One turning vector, and how many ticks it has turned
The counts run from 0 to 324.
-13.6  22.0  34.2  4.1  -1.1  4.0  -5.0  -3.0  24.2  10.2  -41.5  -32.0  11.5  28.2  13.4  19.4  -2.4  17.1  -26.3  -8.5  25.1  -26.1  1.0  13.2  -34.4  -20.8  18.9  -16.9  -19.6  15.2  -18.6  7.6  12.1  -30.0  4.6  -16.9  24.3  -11.0  14.7 -> 91
-23.3  -13.3  8.2  6.1  -2.3  25.9  18.6  -24.8  -19.2  28.9  -11.4  -37.2  7.6  14.1  -5.3  26.2  -35.1  26.0  -16.4  21.2  -12.8  -49.5  5.0  19.7  12.3  -12.8  -26.7  -20.8  -5.8  -12.4  -6.1  -3.0  0.9  -22.6  0.7  -19.5  6.1  22.7  -4.4 -> 94
17.7  -1.3  13.0  -15.2  14.3  -8.5  31.2  -5.2  23.5  16.2  -3.7  11.2  43.7  4.9  7.0  5.3  42.6  8.8  13.3  12.9  -9.8  -11.4  -29.9  -8.7  0.1  -4.2  5.3  -25.8  -14.7  39.4  36.5  -19.2  -22.0  -21.9  -1.6  10.9  -0.9  0.3  19.7 -> 195
-19.3  2.0  34.8  9.4  -4.2  31.9  2.2  15.8  24.6  -13.8  3.1  -29.6  -0.4  -9.2  -23.6  2.1  8.2  -11.8  4.9  10.0  -38.9  3.9  5.2  -23.5  3.0  22.2  8.0  -26.9  8.5  -5.0  -5.1  -27.7  -7.5  2.1  -0.2  5.6  48.2  1.6  35.3 -> 40
10.4  -1.1  28.8  -13.0  -16.5  18.4  -23.7  -3.2  40.6  6.1  -23.4  -0.3  1.7  -5.3  1.8  24.9  30.6  -22.1  -25.6  -11.0  -5.8  26.3  -3.3  -19.1  -46.1  -16.4  -1.7  -17.8  -17.6  -7.1  -3.4  -11.1  22.4  6.4  -28.9  -4.1  14.8  2.6  18.4 -> 261
0.4  -8.7  21.8  -0.2  9.1  -18.5  -27.4  19.6  -5.4  27.1  -0.6  -29.7  -6.0  6.0  -12.6  -20.1  -9.5  1.2  -38.0  -0.7  32.8  -15.2  -10.9  11.9  33.2  -32.4  -16.6  1.9  -31.7  2.0  12.0  5.6  20.8  -22.9  2.2  -29.0  23.7  12.7  4.1 -> 313
19.2  1.5  12.7  -17.5  -11.8  -16.0  -13.2  18.2  3.0  4.2  -2.3  -14.1  17.1  3.4  -2.3  9.4  19.0  -21.4  -32.2  24.2  21.5  -11.6  -31.4  1.5  -6.4  -2.4  36.0  -17.0  -45.8  31.0  8.0  -3.0  15.1  -11.9  -9.3  -4.1  -4.0  -3.6  14.8 -> 180
1.9  7.4  12.1  -8.5  -22.2  18.9  9.8  -11.7  -13.6  4.6  -1.3  0.2  -4.4  -14.2  -9.8  -9.1  7.5  -11.4  -24.8  14.7  -33.7  3.0  -5.3  -22.6  -7.1  9.8  -33.3  -21.2  -29.2  1.5  -11.5  -32.6  -16.3  -0.5  -38.4  1.0  28.9  -19.1  38.4 -> 49
-15.6  2.5  24.2  21.3  2.4  17.6  -10.2  -3.1  -22.6  -15.6  -4.3  -23.7  7.2  -65.4  -2.0  -5.1  -10.0  8.5  -6.2  43.9  -30.2  -23.8  -29.1  5.0  22.6  29.4  -8.5  -0.2  4.5  -3.0  34.3  -9.2  17.1  -18.4  10.4  -12.5  -0.2  -5.9  2.9 -> 152
3.0  -28.6  -3.5  -7.1  -8.4  3.2  -12.9  -3.9  -50.2  -13.3  11.1  5.7  17.8  12.2  -13.0  22.5  -42.8  1.5  -25.7  26.9  -14.0  -44.7  -22.3  10.2  10.2  -1.3  -3.6  2.5  -30.4  -5.7  18.2  -24.8  8.3  -4.1  -8.8  -30.8  -8.6  -0.1  20.8 -> 183
27.5  -5.3  13.5  0.4  -17.7  -14.4  4.0  -4.7  1.9  -5.7  -6.9  -36.7  -6.5  -23.3  32.9  35.1  -30.2  3.6  -12.3  29.2  -37.6  -8.9  2.7  -30.5  11.7  -11.5  7.5  -18.6  3.1  -2.5  -18.4  -6.0  31.9  37.2  2.9  -20.6  19.1  15.5  -39.4 -> 133
-19.4  -12.4  23.3  -13.7  25.0  15.8  11.0  14.1  24.4  9.9  5.9  1.1  8.2  -9.6  -0.1  6.7  44.9  20.1  -3.4  19.6  -16.3  -8.3  -24.8  3.6  -7.8  -17.2  -49.2  -21.0  1.4  -16.7  20.2  -6.1  18.3  -3.1  -9.3  4.5  27.7  18.2  23.3 -> 62
-19.6  -20.5  16.4  -21.6  6.5  -27.0  20.7  15.4  23.6  -5.3  6.5  -3.2  16.4  0.0  0.3  6.2  3.6  -7.8  -13.9  38.1  -41.1  -1.4  0.2  -46.9  2.4  -34.1  -2.2  -27.8  -21.3  -34.3  17.4  -18.6  4.4  10.2  6.9  -6.0  34.7  32.8  -14.3 -> 231
-18.0  -9.8  27.6  -0.9  19.4  21.0  5.7  1.4  -8.3  11.5  3.7  -17.0  6.3  -13.2  -15.2  -23.2  34.6  18.2  -12.0  23.3  -1.4  -6.7  -20.3  8.3  3.0  6.3  -58.1  -12.6  -12.7  -22.6  28.7  9.5  5.2  -17.1  -17.5  22.3  21.3  6.4  36.8 -> 63
-2.9  -5.3  24.0  24.4  -7.6  -12.7  10.6  -9.1  -28.6  18.8  -37.9  -12.3  -9.3  -16.3  27.2  38.8  -8.1  23.1  -22.7  14.2  -23.1  20.3  -10.1  -12.2  24.1  8.0  -22.8  -25.6  -17.1  3.9  26.1  -13.3  -12.2  11.2  3.9  -0.3  20.0  -8.2  -41.3 -> 116
-12.4  13.5  16.4  -25.5  12.8  24.1  5.6  10.3  -2.6  -3.6  6.2  -32.5  -4.0  -14.1  -38.6  -16.4  -14.4  12.0  -11.6  51.7  -6.0  -22.4  -21.5  -23.3  14.0  -10.3  -23.9  10.5  -31.1  27.5  12.2  10.9  39.6  1.1  6.8  -5.1  6.0  6.9  -6.6 -> 143
-15.2  19.4  18.3  -2.1  -5.7  17.9  1.7  9.4  35.4  13.4  -42.2  -36.2  3.2  16.5  17.5  27.7  8.0  16.3  -28.3  -3.2  21.8  -22.3  -8.3  6.6  -22.0  -25.5  -8.9  -29.6  0.9  19.7  -19.4  -11.2  7.9  -18.4  -3.2  -35.3  2.1  8.3  5.0 -> 92
-15.1  13.0  12.7  -2.9  4.7  27.1  1.6  7.9  -18.7  0.5  3.9  -17.6  -4.5  -40.1  -36.9  -23.4  -4.5  -5.6  0.2  25.8  8.8  -19.2  -32.3  -12.7  -6.9  0.0  -27.3  1.8  -39.5  32.2  16.4  12.6  23.2  -26.0  -1.0  -29.2  -2.7  -9.6  10.5 -> 144
-27.8  21.5  19.8  8.0  -7.5  18.3  6.7  -3.9  6.5  -13.4  -21.4  -25.8  34.3  14.0  13.1  8.6  3.9  13.1  -21.7  21.9  3.2  -29.1  -19.6  11.1  -8.3  13.6  53.0  -9.5  -16.0  10.7  18.0  -23.2  -8.3  -34.8  16.6  -11.8  -14.6  -20.0  22.3 -> 188
13.3  17.7  33.8  -5.8  2.7  -28.9  20.6  -22.1  7.9  18.5  -19.7  -17.8  32.4  6.9  13.8  16.8  14.2  15.4  -15.3  7.5  -29.0  -15.3  10.2  -12.5  8.3  -15.7  -20.7  -33.2  -20.5  29.4  -1.2  0.0  0.5  -23.5  9.9  29.0  54.3  11.8  -4.1 -> 98
-29.4  -18.7  27.5  6.8  11.6  26.4  11.7  6.5  29.3  5.6  -18.8  -26.9  -0.4  21.9  -36.3  -18.3  -17.7  -6.1  1.3  -3.9  -2.5  -16.9  1.6  -28.5  -24.7  -29.1  31.9  11.7  -31.0  -19.5  24.1  -2.5  13.7  -8.8  8.1  -40.2  14.0  6.8  4.2 -> 224
27.3  8.7  3.7  -21.6  -6.7  -5.1  -11.5  4.8  13.4  -10.8  -7.6  16.6  9.8  -12.6  18.4  46.8  7.1  -6.6  -26.3  17.7  -23.9  7.7  -26.9  -13.5  -9.3  -14.0  4.8  11.8  -25.8  35.7  19.1  -7.5  47.5  18.6  -28.7  16.3  8.6  -13.4  3.1 -> 164
40.4  -23.7  2.2  -1.1  5.5  -12.2  -11.8  -7.4  4.6  -3.7  18.6  6.2  13.9  -2.1  11.2  3.8  -23.0  -16.7  0.3  -5.9  -19.8  -43.8  -12.4  5.8  -24.5  -6.9  39.8  4.2  6.5  16.9  7.9  -0.7  20.3  -26.7  4.0  -22.0  13.4  1.5  48.5 -> 185
22.3  -18.0  6.0  7.3  8.3  -16.8  15.8  -23.8  3.4  43.6  -6.5  -26.2  -2.7  -14.5  -11.2  15.7  -5.6  -12.3  13.4  -12.1  -12.2  -40.7  20.9  20.8  -14.1  -20.3  -13.6  -33.2  1.1  14.1  0.6  32.7  9.2  -32.8  11.4  -12.5  30.8  24.3  -3.2 -> 96
-1.3  13.8  41.5  35.2  4.2  -0.5  -5.0  19.6  10.0  15.4  -22.0  -38.2  -38.9  -4.3  7.7  -9.2  -4.4  2.3  -8.4  16.6  44.2  0.5  -12.7  -9.9  29.4  19.3  7.6  5.7  -24.2  33.8  11.5  18.6  -13.4  -11.9  2.1  -5.1  21.8  -34.8  10.5 -> 122
36.6  -2.0  2.7  12.5  -30.8  -4.8  -5.7  -15.8  -6.9  21.2  -19.2  -35.4  -16.8  -39.7  44.4  22.0  -17.4  -12.7  -7.9  17.3  -13.2  -3.9  -5.9  -18.2  -13.6  3.0  16.0  -21.3  0.3  7.5  -27.2  -0.9  18.2  20.7  -8.5  -40.6  2.4  1.5  -27.6 -> 132
25.7  -8.8  24.2  16.1  6.0  -14.6  -2.1  23.5  42.4  -6.7  11.2  14.2  -20.9  -13.7  21.2  9.2  23.8  -14.6  11.6  1.0  -12.6  19.4  -0.1  -20.4  -44.0  16.2  13.3  -18.4  1.0  -6.4  7.5  16.0  -3.6  6.5  -17.9  21.4  45.7  -19.4  19.3 -> 252
12.3  -46.5  10.3  3.2  -1.5  -21.3  12.3  -1.5  -21.3  9.7  5.1  10.5  3.4  31.9  20.5  24.5  -4.9  -0.3  1.1  24.7  -8.1  -1.4  -10.3  -24.5  -0.1  -6.8  20.5  -12.0  -37.9  -36.3  42.5  -5.5  -8.0  36.9  -9.6  5.0  23.4  1.7  -19.6 -> 214
-34.6  13.1  20.7  -13.1  5.7  17.2  -18.6  0.5  18.8  -11.5  13.7  -19.3  5.2  -7.0  -6.9  -15.8  -4.5  17.0  -31.9  31.3  -47.3  -23.6  2.7  9.0  -15.3  -6.7  -20.6  19.1  -0.6  -40.0  9.9  -15.1  30.1  -13.9  4.2  -3.9  31.7  3.5  29.3 -> 54
3.5  -2.2  1.6  6.3  -23.8  -12.3  -14.2  -8.8  -19.6  -4.1  -2.1  5.1  -12.2  -1.0  18.6  1.4  -4.7  -15.8  -16.6  8.9  -5.6  -16.4  4.6  5.8  -74.3  0.9  10.6  -12.3  -39.6  -27.5  -8.9  5.1  11.7  -8.2  -31.1  -29.4  24.3  -21.9  6.9 -> 51
33.1  -51.2  3.0  4.7  16.6  22.8  7.0  20.6  -22.0  4.7  12.7  -16.7  6.1  -4.3  -4.9  15.8  -4.9  -33.5  29.8  3.1  11.2  -24.1  -40.7  10.4  -8.1  16.2  10.5  -26.4  3.7  12.1  14.6  15.1  2.0  2.3  -15.3  -28.1  -0.4  15.6  25.9 -> 176
-20.0  -5.4  13.8  -1.0  -11.6  1.3  22.0  -0.3  -6.1  -9.3  -10.8  -10.9  -11.6  8.3  1.4  39.7  13.8  8.8  4.6  30.1  -16.7  -15.1  10.8  23.6  -56.3  26.9  -2.0  -36.9  -24.4  -20.9  4.6  18.1  11.8  -10.5  -2.4  23.0  35.7  -11.6  -14.2 -> 59
-10.0  10.8  6.4  -15.3  1.8  3.5  -9.6  0.0  33.7  -17.5  11.3  -0.6  -1.4  2.0  22.6  -0.3  -1.5  16.7  -21.8  28.2  -40.7  -30.7  3.0  -1.4  -38.0  -21.9  -12.6  5.8  12.7  -35.3  -5.7  -15.1  38.1  9.5  -10.4  -16.7  31.0  7.7  20.1 -> 53
21.4  14.7  22.6  19.4  17.6  -30.9  -3.6  -0.6  2.1  22.0  26.7  1.4  -34.2  0.3  3.0  -11.7  -28.5  8.0  -3.1  15.8  12.8  -46.1  12.5  14.7  6.6  -9.7  -5.3  21.0  -18.1  15.0  12.9  33.4  6.4  -32.4  13.1  4.4  33.5  -9.0  4.9 -> 104
-11.2  8.2  22.7  -3.3  1.1  8.8  -15.8  4.3  11.9  -19.5  -1.5  -18.9  12.1  -49.3  17.2  -1.7  0.9  22.9  -22.5  42.8  -49.2  -18.3  -31.4  -4.5  17.3  -5.0  -15.2  10.9  18.0  6.4  24.2  -21.4  33.1  -2.6  15.3  -17.2  -2.0  11.6  4.0 -> 151
1.0  -13.7  15.3  35.8  -1.2  21.4  -13.2  -9.8  2.6  9.9  -11.1  -19.1  -24.9  7.8  15.3  22.2  0.5  -0.5  -8.3  -5.4  4.9  -16.3  17.0  42.6  -34.2  21.2  10.3  0.6  2.5  -15.4  4.5  21.5  3.8  -24.1  -14.4  11.8  17.5  -32.0  43.9 -> 73
3.9  -8.1  15.3  -12.9  8.6  3.5  -13.1  17.1  29.6  18.1  22.3  -21.0  -18.1  -16.1  -35.6  -29.8  28.1  -33.4  -14.8  13.0  11.2  -11.4  -3.5  -11.4  -17.2  -8.9  -32.2  -16.6  -30.1  -0.7  0.3  2.6  23.6  -13.8  -18.0  -22.8  18.6  18.8  28.7 -> 47
10.6  -0.9  18.9  -3.8  -9.5  7.2  -20.6  0.8  27.4  13.6  -14.5  -8.2  -15.0  -5.4  -28.8  16.4  18.3  -31.7  -16.7  -18.2  -1.4  15.2  12.8  -6.2  -53.0  -6.5  16.2  -8.3  -44.5  1.3  2.0  17.3  32.2  -14.7  -31.9  7.2  23.6  -16.7  16.3 -> 260
